Each row has a name. After each piece below comes the name of the row it's from, unless a question asks for something else. Each question is about the rows just above it. Some pieces are copies with a little noise.

[-44.7 -42.0 -28.8 -24.6 -32.2 -38.3] : <119>
[50.4 50.4 50.4 70.3 82.7 82.7] : <100>
[17.7 20.0  9.3  6.0  4.9  0.5] : <166>
[-30.9 -14.8  -1.8   6.1  11.5  10.6] : <11>
[ 50.3  -1.2   0.4  -0.5  -7.1 -17.8] : <144>
[41.7  8.4 -0.4  6.5 25.2 51.7] : <69>
[-27.3 -20.5 -12.8  -7.2  -3.9  -0.9] : <97>
Count of [50.4] in <100>:
3
[-1.8] with -1 step of 0.1 on every entry:
[-1.9]
asked: [-27.3 -20.5 -12.8  -7.2  -3.9  -1.0]
<97>

[-34.1  14.5  54.4  78.8]  <40>
[-41.0  34.4  50.9  47.0]  <46>
[27.2 27.3 27.3 42.5]  <75>
Count of [27.3] in <75>:
2
Count of [27.2] in <75>:
1

[-25.0 -18.1   4.6  -9.4  58.8  23.1  41.1  16.8   1.2  13.1  25.5  14.0
  33.3  36.2  17.1  10.1  -5.7  11.8  47.5 -83.7  13.4  20.1  16.8   2.1
 -23.1 -79.7  26.2 -29.5  26.6  27.5  12.1  18.7] : <73>
[  3.6  26.6  52.4 -17.9  13.0  17.2  31.2  -6.3  20.1 -23.5  48.8  -6.1
 -26.8  58.5 -15.9  -1.7 -70.3  34.8 -15.7 -36.1  47.4  -2.9  -8.9  -7.1
  17.7 -73.2 -21.7 -41.8   9.2  -7.9  16.8  -1.8] : <66>
[ 18.4  32.3  65.1  -7.3   7.2  -7.5  28.4  -0.6  26.8 -15.7  35.6 -13.8
 -51.1  47.5 -18.7   1.2 -66.3  44.0 -28.4 -23.9  41.4  -0.9 -19.6 -25.2
   8.7 -50.4 -14.8 -42.5 -24.5  10.6  36.8 -14.9] : <50>
[ 23.7 -42.9  73.5  -0.9  32.7  -4.7 -19.4  -0.7  36.9  24.4  58.0  48.1
  -5.5  73.6 -38.7   9.1  -1.2  -4.9 -10.2 -14.8  32.9  13.5 -34.9 -39.6
  -3.7  -9.2  -1.8   1.0  -6.0   3.5  50.3 -23.5] : <15>
[  5.5  10.0  70.9  -1.1  31.7  -5.8   1.4 -24.3  47.7 -19.4  62.0  26.7
 -36.9  66.3 -24.8 -16.4 -49.4  36.5 -25.2 -16.7  48.6   5.3  -0.3 -22.0
   8.9 -43.8   9.1  12.0   3.2  -1.8  26.0  -7.7] : <120>
[ 19.7 -11.2  53.5 -24.9  10.4   5.7 -16.3 -18.4  57.6 -14.7  28.8  50.2
  -1.2  53.4  -8.2 -64.4  42.4  49.3  15.5  38.8  44.5 -20.9  13.9 -16.2
  25.2 -28.3  -1.6  50.3  16.7 -10.6   4.8  -1.8] : <26>
[  1.1 -23.5  53.2  13.7  63.3  -1.5  -4.1  -7.1  13.3  16.3  40.7  39.8
 -41.6  40.5 -31.6   1.9 -45.9 -25.8 -21.2 -57.3  -9.9  24.8   4.2  -7.6
 -60.3   3.6  53.5   2.0 -26.4   9.2  28.4  -3.1] : <5>
[ 34.9   8.7  39.0 -39.9  14.9  17.1  43.5  45.4  24.5  24.6 -21.9  18.3
 -32.0  27.0   8.1 -39.0  20.7  43.6  34.0 -37.3   6.6 -22.6  -2.6  -6.9
 -41.8 -44.0   6.1 -47.9 -59.5  43.0  17.4   5.2] : <32>
How many times does <5> hold [-41.5]?
0
asked: [ 18.5  32.4  65.1  -7.2   7.2  -7.6  28.3  -0.6  26.7 -15.8  35.7 -13.9
 -51.2  47.5 -18.6   1.3 -66.2  44.0 -28.5 -23.9  41.3  -0.9 -19.5 -25.3
   8.6 -50.5 -14.7 -42.4 -24.6  10.6  36.8 -14.9]
<50>

[ -8.9  29.4 -55.4 -19.1  15.6  67.6  13.5  55.2   3.3  20.6  58.1  11.0
  25.3  63.6] : <25>
[ -1.2  17.0 -74.9  21.3 -35.5 -36.9   6.0  63.9 -52.8 -50.0  80.9  40.2
 -58.5  17.9] : <8>
[-10.6  31.5  47.9  64.7 -70.1 -32.9  65.4  24.0 -35.9 -48.6  45.5 -28.0
 -43.8 -57.2] : <77>
[ 15.5 -19.8  25.0  29.2   2.8 -75.7  -4.1 -30.8  -3.7 -21.5 -26.6   7.0
 -31.9 -50.0] : <104>
[-32.9  -6.7  -3.8 -47.2 -35.7  52.3 -18.7 -24.2 -10.0   8.9 -40.3 -34.4
  21.0  14.1] : <37>
[-34.4  10.7 -16.9 -33.1 -33.0  55.8  13.3 -10.1 -17.0   0.5 -20.0 -39.3
  10.0  12.7] : <78>
Move every entry of [31.5] by +1 step of 0.1.
[31.6]
asked: [ -1.0  16.9 -75.0  21.4 -35.6 -36.9   6.2  64.0 -53.0 -50.2  81.2  40.2
 -58.4  18.0]
<8>
asked: [-33.0  -6.4  -3.8 -47.1 -35.8  52.2 -18.6 -24.4 -10.2   9.1 -40.4 -34.5
  21.1  14.1]
<37>
[-36.9   6.0] with -1 step of 0.1 on every entry:
[-37.0   5.9]
Shift each entry of [-4.1] by +1 times 0.1:
[-4.0]
asked: [ 15.6 -19.8  25.0  29.2   2.8 -75.7  -4.1 -30.8  -3.8 -21.5 -26.6   7.1
 -31.9 -50.0]
<104>

[ 41.7 -34.5  41.7 -43.0  67.8  -5.5] -> <111>
[-44.5  58.6  41.7 -43.0  67.8  -5.5] -> <64>
[-19.0  50.1 -42.3  21.4 -14.3  41.8] -> <93>
Move every entry of [-43.0  67.8] by +1 step of 0.1.
[-42.9  67.9]
Count of [41.7] in <111>:
2

